In the data rows, 128 means zero.
Some points, one per row:
[159  91  77  99 158 168 159  92  85  98 172 125 135  98 116  81]
[108 133 159 147  99 100  98 134 123 100  83  80  71  80 107 166]
[116 104 102 138 164 149  97  81 119 156 133  99 100 108 105 162]
[102 154 159 108  79 154 120  89 136 128 102  78 116 151 135 117]
[122 175 177 168 139 162 166 164 143 143 112 107 108 130 126 106]
[100  80  85  82  83 104 137 110 165 167 151 130 171 169 104 109]
[ 99 126 123 129  82  71 103  86 156 152 172 142 155 161 112 157]
[163 131  98 146 181 184 160 105  78  78 106 155 108  72  89 179]
[103  86  66  83 125 149 180 162  92 107 119  87  76 166 158  79]
[178 144 101 107 127 124 144 130 123 132  92 139 120 141 175  76]
[164  94  83 109  97  94 155 170 118 136 140 177 176 134 145 165]
[162 121 112 154 138  90  91 156 154 131 168 174 101  78  86 102]
[127 136 142 125 101 134 112  72  68 114 154 136 129 172 172 133]
[151 112 141 166 126  78  95 165 159 142 173 177 109  77  96 155]
[ 67  86 150 148  78  75  76  69 170 175 157  82 172 177 181 155]
[118 125 175 183 135  83  84 103  90  92 117 135  90  75 104 176]
[113  99 106 111 113  96 123 152 154 122  95  83 114 113 132 163]
[134 123 164 168 121  86 106 156 152 144 168 166  99  77  92 154]
[ 92 145  99 116  93 141 127 107 145 131  80  93 118 146 151 128]
[172 177 176 177 166 133 112  95  82  88 156 160 140 125 149 160]
[100 144 139 136 145 186 190 156 170 139 106  80  96 135 109 123]
[173 163 151 111 111 125 172 167 135 115 142 164 127 103 123 135]
[152 134 119 129  99 104 142 168 164 148 141 172 166 124 106 133]
[157 145 133 176 183 128  87 119 154 136 139 166 156  99 108 139]
[149 167 156  84  94 166 138 145  85  85 121 128 131 127 116 106]
[179 172 152 167 168 159 141 106 101  99  93 174 178 183 167 135]
[ 85 167 190 189 174 163 157 140 136 134 142 132 108  96 139 176]
[100  90 104  96  81 103 137 151 149 129 115 115 138 147  94 140]
[ 88 142 161 145 142 161 132 101 143 168 144 104 120 119  94 115]
[100  71  86 102  97 105 132 171 149 104  90 107  72  79 101 130]
[ 79  90 127  95  85  91 112 132 134 114 140 131 142 135 109 149]
[181 144 168 122 171 165 127 129 150 148 147 152 175 170 180 131]
[ 99  97 126 140 141 120 138 123 109  98 106 132 126  94 110 130]
[ 89 107 174 103  88 109  96 142 173 124 106  90 148 163 127 160]
[181 110  98 104  99 135 114 178 155 106 155 166  96 113 166  95]
[132 144 175 165 108  84  90 169 125 112 106  79  77 106 167  96]
[ 87 175 196 179 112 102  92  73  70  95 144 136 129 130 150 178]
[161 160 144 151 156 137 130 152 140  84 122 171 165 127 104  97]
[114 100  95  90 105 147 128 108 127 146 130 137 154 118 100 165]
[145 167 174 180 178 165 154 167 167 148 140 153 123  85  83  87]
[104  99  82 130 162 153 132 134  86  85  96 138 163 111  92 101]
[137 158 170 164 136 142 167 173 164 170 158 125  93  90  91 102]
[134  96  86 131 152 142 110  93  92 136 166 150 124 139 151 101]
[ 94 110 104 124 138 143 163 169 142 140 134 150 121 123 131 155]
[ 78 100 171 179 149  95  84  93 120 155 166 148  94  76  82 145]
[170 113  81 110 123 138 158 176 161 117 147 152  81  73  96 154]
[138 128 142 169 172 129 108 148 160 133 126 159 134  92  89 145]
[131 100  86 133 169 153 103 100 105 113 154 179 147  76  72  91]
[150 165 176 163  98  79  81  96  98 137 153 124  89  95 148 135]
[173 107 104 119 132 140 102 166 191 173 111 123 146 137 142  90]
[173  94  78 103 100 109 158 153 157  78  79 115 117  80 173 116]
[165 122  82 122 176 171 163 165 147 124 154 168 101  75  78  94]
[121 114 100  93 108 150 161 136 125 143 113 142 141 124 105 144]
[ 89 113 158 144 101 129 114 108  92 116  88 108 116 127 107 104]
[143 136 152 158 123  97  88  92 102 124 131 132 120 117 105 119]
[ 96  73  99  70 144 182 175 172 104 112 102 140 102 118 167 142]
[182 155 105 133 117 163 172 142 138 134 159 153 113 154 129  86]
[ 94 116 156 155 128 140 170 181 178 169 116  83  86  88  77  89]
[124 121 140 109 130 171 145  79  86 142 112 109 138 127 108 166]
[173 171 158 168 169 144 127 107  96 119 145 131 147 172 170 117]
[ 81  86 158 142  87  79  80 111 147 143 132 104 106 108 121 162]
[110  70  71  92  84  94 115  92 101 127 128 118 169 117 174 136]
[167 110 105 112 138 102 120 164  73  72 156 180 137 122 147  90]
[168 105  90 101 169 166 131  96 103 137 146 138 152 146 105  90]
[ 80 127 146 133  83  84  98 101 121 135 126  81 145 131 126 121]
[122 109  99 112 155 168 132  91 110 145 125 111 107  92  93 172]
[168 168 178 173 146 117 134 162 128 117 103 118  98  95 125 117]
[132 105 127 102 149 126 123  85 107  97 102  98 103 115 121  98]
[ 98 110 112  98 102 131 169 110  75  67  90  92  88 131 134  97]
[ 80 119 157  79  63 122 135  66  68 170 146 121 151 174 170 176]
[154 124  87  94 116 111 127 160 157 145 138 102  78  77  81  76]
[ 85 171 183 124  84 138 154 133 158 177 138 102 163 156 111 119]
[ 76  75 133 105 110  92 140 127 147 162 105 120 159 173 169 117]
[100  91 151 165 125 104 112 107 111  97  95  96 121 141 106 116]
[113  99  66  85 137 149 141 178 141 154 144  82  94 156 150  86]
[172 164  90  69 150 151 122 119  96  78 110 175 173 154 141 107]
[100 102 112 116 139 163 169 168 148 144 128 112  99  88  83 122]
[ 89 111 150 148 154 130  89  85 144 165 138  91 105 137 129 133]
[107 141 158 150 130 108 102  90  88 125 168 146  93  92 116 143]
[152 157 168 166 132  82  91 123 119 118 155 145  94  87 107 118]
[127 120 107 153 170 144 104 142 164 159 161 165 104  65  64  80]
[142 144 170 182 171 119  98  94  76  75 122 163 120  91 141 186]
[188  69  69  77  90 145 195  82  83  67 190 179 190 204 176  85]
[165 131 123 168 162 117 103 136 109  92 118 154 103  70  82 140]
[152 163 172 140 116 135  93  92  92  92 108 118 161 161 169 148]
[125 161 169 142 156 159 166 163 159 151 139 125 145 139  85  91]
[104 119 151 115 113  80 116 179 177 145 115  84  80 118 158 116]
[113 102  61  90 145 154 130 183 117 142 116 177 189 161 161 169]
[142 146  86  87 134 147 157  99  73  90 139 114 103 125 159  98]
[118 150 155 142  91  81  83  99 102 142 135 104  85  94 115 116]
[180 130  98  98 140 149 140 136 148 148 143 128 132 140 105  78]
[152 102  78 101 158 183 160 102  76  75  98 170 142 123 156 146]
[121 162 155 146 138 148 125  90  86  87 120 166 162 155 137 121]
[110 129 137 161 171 163 155 165 165 148 151 133  94  90 120 143]
[129 103  73  73 112 113 102 175 175 160 128 144  93 157 118 147]
[161 120  90  98 132 119 120 152 168 121 130 165 153 151 153 134]
[ 83  96 154 161 141 116 107 108 120 109 109 127 115  86  88 121]
[101 137 134 160 122  79  83 110 181 136 102  70  93 118 173 164]
[ 86 163 181 133  72  95 128 113 173 181 128  81 139 151 119 121]
[164 171 176 160 156 110 115  89  87 122 143 151 135 164 167 120]
[165 175 148 162 153 162 154 102 122 140 162 151 136 151 130  97]
[ 84 152 184 132  83  96  84  62  79 161 147 103 139 165 162 170]
[108 133 167 185 169  81  80 173 191 173  96 102 124 102 100 147]
[155 164 175 163 133 135 167 183 178 150 142 134 106  87  91 125]
[141 163 166 142 142 170 171 118  97 169 146  85 106 148 165  85]
[179 163  84  86 152 171 154 100 102 118 128 117 137 157 153  82]
[ 95 109 121  97 108 174 178 174 172 169 116  69  87 117  95  78]
[155 151 168 179 139  82  99 170 173 153 159 164 105  80  84 119]
[104  88  81  80 110 159 107  81  74  90 135 170 155 149 130 105]
[161 133 108 116  88 101 163 178 183 169 148 151 140 122  91 103]
[111 110 150 160 126 103 122 150 134 136 166 160  93  74  84 144]
[ 95  88  95 136 154 142 107 103  98 103 132 162 144  84  79 103]
[151 147 134 162  95 122  91 129 113 113 149  93 162 145 151  93]
[169  89  64 100 129 180 177 125  92 122  79 117 140 169 137 114]
[164 113  86  97 144 176 160 145 160 173 163 138 159 152  99  82]
[132 159 182 178 137 103 145 183 186 176 137 109  94  82  78  95]
[151 110  74  82 123 143 156 174 153 102 173 180 106  79 104 114]
[ 86 117  87  78  91 174 163 137 139 168  96  83  89 165  93  83]
[116  97  77 126 160 154 164 159 142 141 164 154 110  86 118 108]
[112  90  78  98 175 173 186 151 108  86 119  94 136 153 153 152]
[141 121 107 160 169 102  76  99 140 127 119 123  86  82 115 156]
[ 94 140 105 118 109 152 161 105  84 101 149 107  98 149 131 120]
[164 157 186 156 151  96  81  94 104 100 104 126 134 177 185 177]
[137  88  82 152 107 112 107 136 129 129 101 156 114 124 119 147]
[156  86 103  89  96 154 136  90  97 136 158 174 174 102 183 113]
[ 93 117 160 166 121  77  70  95 129 159 117  94 103 165 168 147]
[ 80  99 145 138 108 103  87  78  79 115 156 151 112  92  94 135]
[ 89 150 162 110  83 108 107  71  68  99 156 147 154 163 155 154]
[ 72  81  92  80  97 145 177 164 109  94  96  68  76  82  83 149]
[136 140 116 140 132 153 143  97  86 114  94  84 134 156 149 105]
[144 191 199 189 152 143 135 107  86  89 112 156 142 153 166 176]
[ 97 125 127  91  90 163 135  76  68  79 104 140 148 144 159  98]
[108  96  72  80  96 128 168 182 178 113  98 104  76 117 115 146]
[168 135 103 158 185 185 162 120  81  72  96 166 144  94 128 177]
[141 121 153 176 148  79  81 143 158 151 169 168  99  73  80 118]
[143 107  96 151 163 109  84 109 123  99 129 158 103  72  83 125]
[137 132 122 164 176 154 125 161 176 161 157 161 104  65  64  79]
[ 94 112 149 150  86  84 127 158 134 107  87  83  76  85 114 109]
[ 97 129 177  81  75 169 154 143 156 171 154  86 168 184 156 134]
[169 178 165 129 138 132 140 147 151  98 150 113 100 115 160  84]
[ 94 104 134 144 158 146  95  83 137 177 164 132 121  99  81  97]
[ 93 126 155 154  81  83 116 130 110 143 126 109 118 148 148 145]
[166 145 109 165 169 112  86 149 174 160 143 158 159 150 106 119]
[156 123  98 108 129 157 166  97  82 111 125 152 126 140 121  88]
[104  86  81 164  87  85  98 121 167 127  76  81 156 166 165 161]
[175 131  93 142 156 133 104 139  96  70 131 176 156 105 159 122]
[ 88  89 114 112 146 129 143 129 138 130 141  97 115 143 117 160]
[164 174 139 145 169 138  96  81  90 146 156 146 146 177 179 116]
[187 167  88  85 132 174 155  89  76 114 124 159 176 188 168  79]
[ 82 136 156 119  81 110 110  76  69 107 143 112 131 159 159 151]
[153 108  86 138 169 142 107 122  96  89 142 166  93  66  80 130]
[ 91 152 115 145  73  95  82  72  87 149  89  78 150 194 146 158]
[134 125 133 102 149 153 134 128  81  76 102 168 169 136 100  81]
[143  93  90 121 116  91 117 147 128 117 157 174 145 116 148 143]
[177 178 172 171 135 112 147 157 119  86 129 155 145 127 138 107]
[130 168 172 167 116  85 124 162 126 116 103  81  74 107 171 131]
[107 116 131 126  75 103 158 171 160 175 129 121 155 115 116 132]
[117 172 184 168 134 126 119  97  77  87 116 154 138 142 131 142]
[152 119  90 116 139 109 107 112 113 103 137 149  96  97 154  83]
[107 123 142 161 151 121  87  93 148 149 130  95 162 167 167 133]
[128 153 118 154 159 171 127 151 162 117 106  98 106 167 183 161]
[141 133 142 123 137 156 134 112  93 104 109 138 153 143 151 166]
[ 78 147 180 159 137 156 113  80 120 179 162 110 118 101  85 129]
[183 179 172 176 177 140 111  89  88  95 130 156 168 177 185 160]
[171 123  99 130 145 133 120 124 121 103 132 160 125  94  95 109]
Then 40 other points, each followed by its number:
[ 84 101 104  97  84  94 106 166 162 150  95  73 109 135 153  88] 0
[177 153  87 134 178 153 115 149 146  98 101 154 177 179 156 113] 1
[117 176 181 163 101 102  88 110 157 142  85 106 151 181 182 155] 2
[104 106 166 117  77  71  96 114 107 117  89  69 143 181 153 128] 3
[112 117 142 178 158  87  75 152 184 166 112 116 127 119 109 146] 4
[ 85 122 122  97 101 124 148 131 119  84 110  96  96 117 111 133] 5
[175 165 159 176 136  85 100 144 126 113 152 161 111 100 165 142] 6
[184 171 158 147 148 167 136 120 120 153 153 152 129 171 175 121] 7
[171 130 102 145 149  86 106 171 156 123 170 170  91  70  98 139] 8
[107  89 144  76  70 122 137 150 145 174 156 108 143 157 142 161] 9
[ 82 130  92  72  72 161 124 135  78 149 151 172 162 182 162 109] 10
[161 181 174 171 127 117 159 163 145 115 129 134 142 138 129 154] 11
[113  88  89 106  94  91 120 122 115 140 169 115 109 159 154 152] 12
[ 83  98 120 124 120 130 160 144 137 128  89 121  98  97  92 132] 13
[119  99 133 168 148  86  79 113 153 164 163 156 114  91  94 119] 14
[185 171 114 132 177 169 154 101 101 107 141 153 155 157 132  95] 15
[104  99  83  84  93 104 131 154 161 154 114 110 164 133 105 169] 16
[143 114 110  76  93 112 117 106 166 156 105 131 160 122  87  91] 17
[139 172 166 122 103 153 179 176 174 175 128 120 109  93  85  96] 18
[145 149 137 145 126 152 127 107  98 117 108 141 159 163 149 165] 19
[ 85 180 198 182 114 101  89  80 113 161 150 116 140 158 163 169] 20
[124 109 118 169 168  95  73  90 143 154 144 135 132 108 112 139] 21
[ 76 166 160 104  87  84 106  75  72  91  80 103 149 192 187 131] 22
[162  87  77 128 161 120 150 182 167 112 145 170 120  85 147 131] 23
[165 150 153 176 180 122 125 179 179 134 107 157 169 149 160 165] 24
[141 124  90  74  93  90  95 117 126 160 159 140 154 163 150 109] 25
[104  85  73 124 147  92 149 181 170 161  83 109 116  84 101 149] 26
[ 84 158 125  75  77 110 168  82  69 160 138 150 163 172 153 158] 27
[141  91  85 142 155 170 156 146 131 101  93 136 162 162 155 136] 28
[130 147 163 153 151 134 121 108 103  99 111 144 154 133 130 147] 29
[139 145 121 164 166 134 131 176 163 114 131 165 161 109 161 178] 30
[122 100  81  81 116 165 160 157 113 140 125  89 115 155  93  94] 31
[ 85 112 164 149 139  81  74  95 169 145 102  90 157 175 166 133] 32
[156 156 121 119 151 163 168 170 181 177 163 148 150 108  79  75] 33
[172 175 150  76  96 159  96 102 155  79 109  88 110  96 149 147] 34
[162  78  72  81 156 153 166 161 122 114 141 160 121 128 154 142] 35
[ 77 105 162 162  95  69  95 172 189 163  88  69  78  88  87 129] 36
[124 124  74  86 158 185 173 129  89 113 161 125 120 141 155 107] 37
[ 94 184 196 177 133 164 157 154 163 174 105  85 138 161 161 152] 38
[103 107 123 115 105 118  82  77  74  99 125 102 128 140 180 155] 39
Which three of these numbered points are nearest to each point below, looking only along the 6 directions in which the first points spread most? Their numbers follow each, nearest first.
[141 178 195 175 140 115  81 117 168 143  98  83 131 178 177 175] > 2 20 32
[ 97 123 171 181 119  77  80 117 173 164 119  92 161 155 146 130] > 32 2 4
[129 148 176 168 139  83  75  84 161 153 116 119 156 187 187 158] > 2 32 20
[143 126 122  68  73 128 161 136 166  70 160 146 162 153 144  74] > 28 35 25
[140 136 110  97  89 121  91 108 107 169 149 167 144 153 146 129] > 25 12 17
[167 162 159 168 142  89  91 136 107  98 157 162 113  99 158 154] > 6 30 29
[ 76  91 166 166  92  75  93 155 168 157 115  85  80  78  80 141] > 36 4 26
[102 155 142  71  86  92 103  77  83 154 156 129 168 166 143 106] > 27 10 25
[ 95  87 100  91  96 104 118 138 101 142 123 158 150 144 141 140] > 12 25 16
[106 164 183 187 173 153 153 174 161 115 121 145 138 106 154 177] > 11 24 30
[ 83 168 191 155  92 102  77  69  83 154 140  96 131 179 173 172] > 20 32 2
[100 120 179 134  80  88  80 127 132  99  75  70  81 160 164 145] > 3 32 2
[157 115  90  98 113 116 137 150 138 125 149 115  83  91  81  81] > 26 13 23
[ 84 135 166 122  96 102  94  71  69 102 141 138 126 134 148 142] > 39 29 19
[180 169 160 140 164 147 117 139 105 156 153 162 142 164 168  91] > 7 15 1
[ 96 175 191 181 173 174 174 171 181 179 146 108 105  90  82  88] > 18 33 38
[171 143 112 113 129 121 127 157 118 125 126 184 180 139 162  91] > 1 30 28
[180 165 159 155 150 117 139 162 168 149 170 152 135 129 140 111] > 24 30 11
[183 171 150 162 164 116 108 142 141 115 133 183 175 163 172 164] > 24 6 7
[170 133  93 141 160 122 136 156 104  87 133 180 180 131 155 148] > 1 30 28
[101  90  88  85  96 149 130 101 148 148 115 108 126 151 116 141] > 16 12 17
[172 181 159 161 154 113  88 141 160 137 151 152 174 179 177 166] > 24 7 11
[ 97 113 142 101 105 106 101  87  97 143 111  74 107 189 168 135] > 3 27 22
[102 108 166 179 130  77  85 133 144 149 172 170  92  68  81 157] > 14 21 4
[147 178 172 131  99 106 148 165 172 169 124 157 161 128 114 157] > 24 11 30
[108 185 201 194 174 162 167 170 159 129 110 122 112 104 137 171] > 11 38 18
[ 82 147 170 104  95 162 168  78 100 144 112 103 151 166 159 164] > 27 22 19
[ 88  87 121 141  99 106 130 118 127 117 145 137 137 130 161 171] > 12 39 16
[124 153 173 179 173 152 149 126  90  82 115 161 150 115 161 187] > 29 19 34
[ 89 109 129  74  66 111 142 137 177 175 145 100 155 152 103  78] > 9 16 17
[ 79 105 142 135 105 106  88  74  75 123 160 150 128 101 100 135] > 21 39 14
[ 95 117 145 118  85  78  82 141 179 158  80  77  67  75 105  88] > 36 26 0
[104 127 146 110 108  98 103  68  75  91 157 120 109 179 182 124] > 39 22 27
[163 152 163 176 157  91 105 155 146 107 163 180 143 105 153 178] > 6 30 24
[114 160 161 111  99 166 173 146 159 167 118 112 147 125  98 127] > 18 38 17
[142 145 153 145 143 137 128 109  91 102 151 151 118 129 120 141] > 29 19 34
[114  80  81  70 166 190 191  89  90  81 114 102 142 157 125 131] > 37 31 28
[ 95 128 123 130 118 143 120  86  74  96 125 108  96 131 161 161] > 39 5 34
[127 111 117 164 168 130 137 179 174 135 150 168 112  82 119 160] > 8 30 23
[177 169 167 162 129 102 135 169 153 105 155 155 121  95 106 107] > 30 24 11
[157 159  97 110 140 162 140 146 162 162  82 159 151 176 170 113] > 1 28 7
[105 108 117 156 167 142 100 107 147 171 173 164 107  73  70  88] > 14 21 8
[105 120 135  89  99 169 135  82  98 165 125 101 156 142  99 146] > 27 10 17
[129 100  81  70  78 127 170 158 162 173 144 127 137 142  91 161] > 16 17 9
[166 161 123 110 120 144 178 139  98  86 115 144 166 170 154  90] > 1 28 15
[157 105  94 142 155 111 109 143 143 143 171 169  92  73  88 100] > 8 23 14
[181 149 124 122  86  88 100 161 112  97 105  91 111 107 151  90] > 34 30 11
[182 168  80  91 120 108 160 191 147  89 132 167 107 119  88 152] > 23 35 30
[127 129 168  93  77  84  88 144  96  96  79  84 122 160 173  93] > 3 34 22
[163 134  92 112 125 101 135 167 164 115 105 134 156 180 146  68] > 1 28 30
[157 160 129 128 162 175 167 165 176 175 153 150 149 115  84  74] > 33 18 30
[171 170 176 185 157  93  88 106  94  92 149 174 142 107 145 174] > 6 29 30
[169 175 169 162 160 161 162 110 107 152 151 115 107 161 157  98] > 7 11 15
[ 94 116 149 177  76  72  68  74 156 121 158  83 158 178 184 142] > 32 3 2
[169 157 128 152 173 177 167 147 153 167 165 142 150 130 103  75] > 33 18 7
[ 95  88 101  85  91  92 163 156 167 157  74  70 142 146 181 160] > 0 9 16
[102  97 116 155 161 113  86  98 154 167 154 155 140  92  78  97] > 14 21 17
[ 88 170 189 150 120 179 169 103 138 174 132  91 110 137 102 150] > 38 18 29
[120  98  91 108 152 132  99 135 176 172 119 128 149 154 122 125] > 17 16 9
Now 40 new points, numbered from 0 again:
[156 104  79 141 145 120 145 183 183 149 120 155 107  96 116 170] 0
[159 177 178 167 165 138 115 140 143 128 154 127 146 126 153  97] 1
[108  92  94  79  68 129 128 101 149 180 115 116 150 172 145 152] 2
[165 107  90  83  76 138 160 158 178 169 113 161 158 112  97  93] 3
[113 109 111 160 173 158 119 134 155 164 172 166 101  71  73  89] 4
[ 93 119  87 121 164 173 173 112  80  75  95 109 148 162 136 157] 5
[127 100 106 152 167 121  78  83 127 155 151 137 128 102  93 141] 6
[159 133 104 147 137  91 101 155 138 111 150 148  73  62  80 105] 7
[ 99 184 198 189 168 163 172 163 143 127 110 101  96 100 128 159] 8
[169 163 123 140 168 155 135 136 150 100  87 156 178 167 142 135] 9
[126 120 125 172 175 125 132 185 194 155  86 113 137 130 153 168] 10
[193 114  65  95 173  92 181 186 175  87  59 139 137 195  74  68] 11
[131  93  77  94 161 186 170 112  82  91 117 127 128  93  88 139] 12
[160 103  87 116 144 105 122 170 139 124 160 170  96  82 105 102] 13
[140 128 111 113 102 140 103  98  99 134 132 126 144 123 121 134] 14
[146 108  99 161 146  98 101 114  90  92 149 176 150 120 157 168] 15
[100 166 183 129  85 130 142  80  78 148 150  91  95 156 180 123] 16
[116 121 139 149 151  86  72  86 160 167 120  94 124 161 160 167] 17
[ 94 107 116 145 152 153 127  76  77 103 133 105  85 155 173 164] 18
[166 121 101 154 152 109 120 169 160 138 167 175 105  75 101 163] 19
[104  95 109  88  79 100 117 101 136 163 129 112 155 168 108 111] 20
[ 76 131 171 130  81  81 104 113 177 187 144  82 135 174 167 162] 21
[157 172 181 184 180  97  83 152 184 161 118 128 158 165 160 162] 22
[ 90 157 188 174 154 137 153 180 193 172  88  78 104 127  92 145] 23
[176  81  82  82 136 174 112 122 114 139 104 170 141 179 156 104] 24
[ 90 102 148 149 120 104 135 139 138 135 149 135 124  89 127 155] 25
[114  92 160  88  99  79  68  83  63 142 106 141 177 194 196 161] 26
[115  90  78  87 117 161 166 174 139 126 118 141 100  96 104 144] 27
[103 128 154 151 150 138  98 105 149 167 113  95 138 115 146 104] 28
[112  90 147  74  72  86  81  59  68 111 101 173 187 195 178 157] 29
[115 166 176 174 118 119 164 159 172 164  89  98 146 149 134 158] 30
[156 111  88 118 164 152 110 126 153 164 173 162  99  74  71  76] 31
[145 154 170 164 114  90  82 122 176 149 109  97  99 132 165 135] 32
[ 92  96 163 178 135  77  82 131 160 157 160 149  91  71  74 140] 33
[170  74  73 146 134 107 152 185 106  92  98 154 140 180 125 120] 34
[ 79 110 162 166 122  89  79 100 147 150 111  92 107 117 131 131] 35
[119 142 177 182 137  79  93 145 155 156 161 147  89  74  82 136] 36
[155 116 142 165 139  80  96 165 155 135 174 177  96  71  89 149] 37
[ 96 127 116 135 178 186 182 144 120 122 133  95  93 140 159 137] 38
[165 128  83 115 169 158 111 114 153 160 133 140 148 148 128 131] 39
Which three of these numbered points are nearest to each point below, looking only along the 6 directions in which the first points spread most? Their numbers follow each, nearest first.
[168  97  80  78  98 151 159 162 172 173 117 170 137 153  88 113] > 3 39 11
[128  93  67  81  74 164 165 121  74  91 184 168 195 166 121  76] > 24 39 14
[160 109  80  99 173 180 157  95  90 106 147 140 108  92 105 144] > 12 5 14
[162 140  96  99 169 169 146 126 133 164 156 138 103 139 156 128] > 39 9 24
[ 88  90 143 140 101 124 134 122  99 109 123 102  82  83  87 116] > 25 35 28
[ 86 155 177 136 101 162 133  76  87 160 135  92 145 163 135 165] > 16 28 18
[110 143 166 174 139  85  82 138 176 162 139 148 140 101  98  96] > 36 33 25
[129 149 152 142 146 114 148 150 134 134  95  83 143 180 169  95] > 30 10 9
[165 114 111  78 106 135 120 182 110  78 141 177 127 138 158 104] > 34 24 11
[129  79  91 102 114 108 178 167 166 109  74  71  92  91 101  93] > 27 0 10
[166 173 100  93  92 127 123  70  64  73 119 149 175 163 196 130] > 29 26 24
[121 107  73  73 109 147 164 116  76  76 165 168 138 158 163 144] > 24 5 14
[119 123 169 180 136  91  91 100 150 165  78 106 160 171 169 140] > 17 32 21
[101  99 143 145 113 114 125 125 101 109 146 138  93  80  88 140] > 25 6 7
[161 167 173 185 171 109  98 152 161 121 138 164 146 102 106 116] > 1 37 22
[170 109  79  91 153 169 127 151  72  90 121 174 167 167 181 113] > 24 34 9
[156 153 138 127 168 170 166 117 121 139 162  98  96 145 135 101] > 38 9 39
[107  97 135 174 164  87  70  90 150 158 133 126 104  88  94 159] > 33 25 6
[109 115  68  76  71 183 163  76  90  77 107  76 129 162 162  92] > 5 18 24
[190 135 168 107 165 125 178 126 172  86  82 116 165 146 150 124] > 9 1 10
[183 178 159 105 154 163 165  77  82 143 142 146 167 178 179 111] > 9 1 39
[178  88  65  89 135 132 128 179 160 119  84 169 167 139 165 170] > 34 11 24
[159 137 152 174 133  76  90 154 156 136 169 172 110  79  90 122] > 37 19 36
[ 93  94 137 156 118 100 102 137 164 164 134 110 108  97  98 159] > 25 35 33
[160 125  83  87 105 142 165 174 168 177 116 158 157 138  98  96] > 3 39 11
[ 78 133 100  74  96 138 136 106 104 156 143 105 149 170 183 151] > 2 20 14
[139 104  91  98  93 164 158 170 169 173 139 133 153 116  99 164] > 3 27 39
[ 96  90  86  87 106 119 114 101 164 168 145 112 169 134  89 139] > 20 2 14
[149 118  93 126 131 116 137 119 141 146 138 147 154 142  98 102] > 39 14 3
[ 88 157 184 181 143 125 144 184 193 180  92  80  93 110  93 126] > 23 30 8
[109 165 179 119  94 133 121  78  72  74 104 111 133 114 162 171] > 18 16 14
[174 133  86 123 179 164 129 140 134 145 160 171 137  87  81  80] > 31 4 13
[123 131 129 138 152 138 104 129 164 163 151 161 153  88  76  83] > 4 31 6
[ 95 166 184 141  97 112 106  73  88 153 122  88 116 172 163 170] > 16 17 28
[165 121 129 158 140 101 107 148 116  97 153 183 163 119 157 165] > 15 9 14
[114 124 140 151 162 151 152 142 137 126 135 157 126  94  97 129] > 4 25 31
[ 93  95 132 165 136  88  83 130 173 165 135 134 124  96  83 138] > 33 25 36
[128  92  78  81 107 125 129 154 178 175 158 124 179 140  97  98] > 3 20 39
[168  95  83  91 174 163 167 146 137  89 104 187 176 175 142 129] > 24 34 39
[178 114  87 136 170 131 105 116  81  82 144 170 166 147 151 157] > 15 24 14
[143 128  98  97 158 177 168 151 169 179 162 124 106 103  73  67] > 31 4 3
[140 108  92 118 156 151 130 151 164 164 164 144  84  68  71  77] > 31 4 13
[106 179 175  97 114 109  99  73 116 147 122 111 127 175 179 115] > 16 17 28
[ 81 112 162 157  96  78  77 120 163 141 101  79  90 111 119 147] > 35 25 17
[120 121 113 136 141 142 126  98  78  90 127 112  85  91 146 163] > 18 14 5
[164 155 144 158 143 100  90  92  96  98 135 161 126 107 114 126] > 15 6 14
[ 92 136 130  94  87  98  77  71  79  98 162 104 106 182 189 106] > 26 29 18
[171 116  93 134 140 105 155 181 181 117 155 152 102  84 105 151] > 0 13 19
[ 85 112 152 143 137 133  96  85 113 157 158 160 150  92  78  99] > 6 25 28
[110 157 169 181 157  78  73 130 177 160 111 112 126 123 129 136] > 32 36 35
[148 114  98 154 155 107  82  95 110 117 152 164 150 134 135 126] > 15 14 6
[162 110  86 124 173 169 149 151 126  97 130 167 113  68  79 159] > 13 7 31
[ 83 142 177 173 125  92 130 175 194 179 102  68  96  95  87 108] > 23 30 10
[163  76  68  97 148 139 169 181 116 106 131 174 132 110 125  72] > 11 34 27
[151 152 143 107 103 123 129 165 158 155 149 155 174 126 116  91] > 39 3 10
[151 100  85 141 172 151 141 161 149 117 161 178 109  65  73 118] > 31 13 4
[101 132 144 161 154 106  81  80  88 121 167 166 106  82 102 138] > 6 25 15
[181 173 165 162 142 136 153 145 148 136 134 154 126 137 146  90] > 1 9 10
[ 87 142 168 174 165 156 168 164 155 145 129 131 101 100 136 158] > 8 28 23
